Each row has a name. Each question is about the rows just above it.

fimut: -37, -81, -318, -273, -69, -117, 1, 123, 624, 200, -209, -85, -161, -215, -115, -224
defi: -26, -15, -138, -9, -28, -1, -28, -87, -284, 29, -55, -11, -52, -24, 67, -24
zesil: -40, 30, 64, 25, -7, 10, 31, 38, -125, 38, 42, 50, 4, -71, 6, -10
ravu: -261, 178, -180, -127, 381, 212, -41, -89, -487, 205, 146, -68, -70, -600, 122, -452
kel: -237, 118, -388, -187, -103, 8, -485, -509, -603, 104, -380, 343, 4, -406, 163, -390
vusiv: -36, -56, -206, -109, -76, -167, -478, -456, -36, -36, -337, -36, 49, -36, -28, 16
Maf: -282, 355, -340, -3, 740, 334, -165, -281, -577, 655, 238, -241, -1, -801, 169, -526
desog: -148, 274, -180, 83, 9, 91, 22, 24, 24, 414, 162, -152, 58, -488, 109, -247
ganip: -81, -15, -313, -251, -48, -84, 11, 74, 571, 262, -112, -76, -139, -82, -96, -275
Which value appears more than once in vusiv? => -36
Which value appears more than once in desog? => 24
Repeated in zesil: => 38
Shuffled ganip with one entry gone: -82, 571, -48, 11, -313, -84, -112, -251, -76, -275, 74, -96, -139, 262, -15, missing => -81
Whose row is -261, 178, -180, -127, 381, 212, -41, -89, -487, 205, 146, -68, -70, -600, 122, -452? => ravu
Whose row is -36, -56, -206, -109, -76, -167, -478, -456, -36, -36, -337, -36, 49, -36, -28, 16? => vusiv
-26, -15, -138, -9, -28, -1, -28, -87, -284, 29, -55, -11, -52, -24, 67, -24 is in which row? => defi

dudi: -486, 393, 107, -270, -109, 122, -461, -139, -192, 301, 107
dozil: -394, 442, -36, -141, -245, 149, -482, 185, 504, -442, -253
Vob: 245, -312, -39, 108, 586, -31, -433, -213, -432, 210, 395
Safek: -498, 431, 544, 104, -86, -169, -463, -142, -169, 299, 168
duzo: 397, -457, -419, 257, 40, -169, 242, 47, -568, -382, 199
tuv: 397, 40, -419, 257, 40, 40, 562, -75, 281, -88, -366
Dif: 288, -308, 530, 71, 573, -102, 530, -241, -428, 201, 421
Shuffled Vob with one entry gone: 108, 395, 245, 210, 586, -39, -213, -433, -312, -31, missing => -432
Repeated in Safek: => -169
The value that Dif holds more than once: => 530
Which entry of Vob is missing from 586, 395, -432, 108, -312, -433, -213, 210, -39, -31? => 245
Repeated in dudi: => 107
The value that tuv holds more than once: => 40
Where do 397, 40, -419, 257, 40, 40, 562, -75, 281, -88, -366 appear? => tuv

